In the data rows, the value 50 means zero.
Here are some points, one per row:
[42, 44, 41, 38, 48, 37, 52, 63, 43, 64, 38, 40, 59, 44, 47, 37, 44, 36, 40,
 59, 44, 51]
[46, 39, 49, 56, 44, 70, 42, 37, 73, 38, 49, 83, 37, 43, 41, 70, 44, 64, 50,
 37, 39, 39]
[49, 40, 55, 56, 45, 78, 42, 37, 63, 37, 47, 76, 39, 45, 41, 68, 46, 72, 49,
 37, 40, 40]
[53, 47, 59, 65, 46, 77, 43, 39, 55, 40, 56, 63, 40, 48, 44, 70, 48, 78, 54,
 40, 44, 43]
[50, 41, 46, 39, 66, 38, 84, 44, 42, 52, 36, 40, 42, 55, 63, 35, 56, 38, 39,
 50, 38, 56]
[48, 71, 48, 50, 48, 45, 48, 60, 46, 57, 56, 44, 60, 48, 51, 46, 47, 46, 54,
 63, 71, 56]
[41, 39, 43, 52, 44, 48, 40, 40, 59, 39, 55, 55, 39, 40, 39, 55, 42, 47, 58,
 34, 43, 39]
[58, 53, 53, 43, 61, 43, 66, 48, 44, 59, 41, 42, 45, 65, 76, 41, 62, 43, 42,
 59, 44, 69]
[48, 48, 46, 39, 57, 39, 71, 52, 43, 67, 38, 39, 48, 52, 63, 37, 52, 39, 41,
 65, 43, 64]
[56, 39, 50, 38, 81, 39, 67, 40, 42, 45, 35, 39, 39, 66, 62, 37, 69, 38, 39,
 43, 37, 51]
[49, 64, 48, 44, 51, 42, 55, 62, 44, 70, 45, 41, 59, 51, 60, 41, 50, 43, 46,
 77, 55, 67]
[41, 46, 41, 43, 44, 39, 43, 57, 44, 46, 47, 41, 64, 41, 41, 40, 42, 39, 50,
 44, 61, 44]
[48, 47, 52, 70, 45, 70, 42, 41, 58, 41, 64, 66, 41, 46, 42, 76, 45, 72, 58,
 39, 46, 41]
[51, 47, 56, 66, 46, 75, 43, 41, 57, 40, 59, 65, 41, 47, 43, 73, 46, 77, 56,
 39, 45, 42]
[46, 42, 50, 63, 44, 72, 42, 40, 63, 38, 58, 75, 39, 44, 40, 75, 44, 66, 57,
 37, 43, 40]
[42, 51, 42, 44, 45, 39, 44, 63, 44, 50, 49, 41, 70, 42, 43, 41, 43, 40, 51,
 49, 67, 46]
[51, 43, 58, 60, 45, 81, 43, 39, 59, 40, 51, 69, 39, 47, 43, 70, 47, 78, 51,
 39, 41, 42]
[43, 43, 42, 37, 50, 37, 56, 56, 42, 62, 36, 38, 51, 45, 49, 36, 46, 36, 39,
 59, 42, 52]
[47, 59, 46, 43, 51, 40, 56, 66, 43, 77, 42, 41, 61, 49, 58, 39, 49, 40, 45,
 78, 53, 66]
[47, 58, 48, 63, 46, 52, 43, 47, 50, 45, 79, 50, 48, 46, 44, 58, 45, 55, 66,
 46, 62, 46]
[46, 39, 44, 38, 64, 38, 75, 42, 42, 48, 35, 39, 40, 50, 53, 36, 51, 37, 38,
 46, 36, 49]
[50, 64, 51, 63, 47, 54, 45, 48, 49, 47, 71, 50, 48, 48, 47, 57, 47, 58, 62,
 48, 61, 49]
[77, 41, 64, 41, 66, 43, 55, 39, 43, 44, 37, 42, 39, 82, 60, 39, 84, 43, 40,
 42, 38, 50]
[42, 41, 45, 59, 43, 56, 41, 39, 63, 38, 60, 64, 40, 42, 39, 65, 42, 53, 60,
 37, 44, 38]
[60, 63, 61, 56, 50, 55, 49, 46, 48, 49, 54, 48, 46, 56, 55, 52, 54, 60, 51,
 51, 51, 55]
[77, 42, 81, 46, 52, 53, 46, 38, 47, 41, 41, 47, 38, 64, 50, 46, 64, 54, 43,
 40, 38, 45]
[41, 47, 41, 42, 44, 39, 43, 62, 44, 48, 46, 41, 71, 41, 42, 39, 42, 39, 48,
 48, 60, 45]
[60, 55, 54, 43, 59, 44, 64, 49, 44, 60, 41, 42, 46, 64, 78, 41, 63, 44, 43,
 60, 45, 70]
[45, 64, 45, 48, 46, 42, 46, 66, 45, 55, 55, 43, 66, 45, 47, 43, 45, 44, 53,
 59, 74, 51]
[45, 63, 45, 44, 48, 40, 50, 73, 44, 66, 47, 41, 71, 47, 51, 41, 46, 41, 48,
 72, 63, 58]
[74, 52, 66, 45, 59, 47, 56, 44, 45, 50, 42, 44, 42, 76, 70, 43, 71, 48, 44,
 50, 43, 59]
[43, 43, 45, 61, 43, 52, 41, 41, 57, 38, 67, 55, 42, 42, 40, 61, 42, 52, 66,
 38, 48, 40]
Along one direction, these points spread out more than along any other. Where along it does each point below lie, from 0 to 99? The average is 50, and the first point in the table lies past the average.
[42, 35, 44, 47, 43, 52, 40, 37, 83, 36, 42, 73, 36, 41, 38, 54, 41, 48, 46,
 35, 37, 36] -> 34
[41, 47, 41, 42, 45, 38, 44, 68, 43, 52, 43, 41, 78, 42, 43, 39, 42, 38, 46,
 51, 57, 46] -> 60
[45, 65, 45, 47, 46, 42, 47, 67, 45, 58, 53, 42, 68, 46, 48, 42, 46, 43, 52,
 61, 70, 53] -> 60
[50, 75, 50, 50, 49, 45, 50, 59, 45, 60, 53, 44, 56, 51, 55, 45, 50, 47, 51,
 67, 63, 61] -> 60
[45, 64, 45, 48, 46, 43, 46, 64, 45, 56, 55, 43, 66, 45, 47, 44, 45, 44, 53,
 59, 71, 52] -> 58
[82, 44, 75, 44, 58, 47, 51, 40, 45, 44, 40, 44, 41, 76, 59, 43, 77, 49, 42,
 43, 39, 51] -> 56
[46, 45, 49, 67, 45, 65, 41, 40, 60, 40, 65, 66, 40, 44, 41, 72, 44, 65, 62,
 38, 46, 41] -> 28
[43, 49, 44, 59, 44, 49, 42, 45, 51, 41, 75, 50, 45, 42, 41, 55, 43, 49, 68,
 41, 57, 42] -> 39
[51, 55, 48, 42, 56, 41, 68, 54, 43, 70, 41, 41, 50, 56, 71, 39, 55, 42, 43,
 71, 46, 73] -> 70
[42, 49, 42, 40, 46, 38, 47, 76, 43, 61, 42, 40, 79, 43, 45, 39, 44, 38, 44,
 59, 55, 50] -> 64
[46, 46, 49, 68, 45, 65, 43, 41, 59, 41, 66, 62, 41, 44, 40, 72, 44, 65, 63,
 40, 48, 42] -> 29
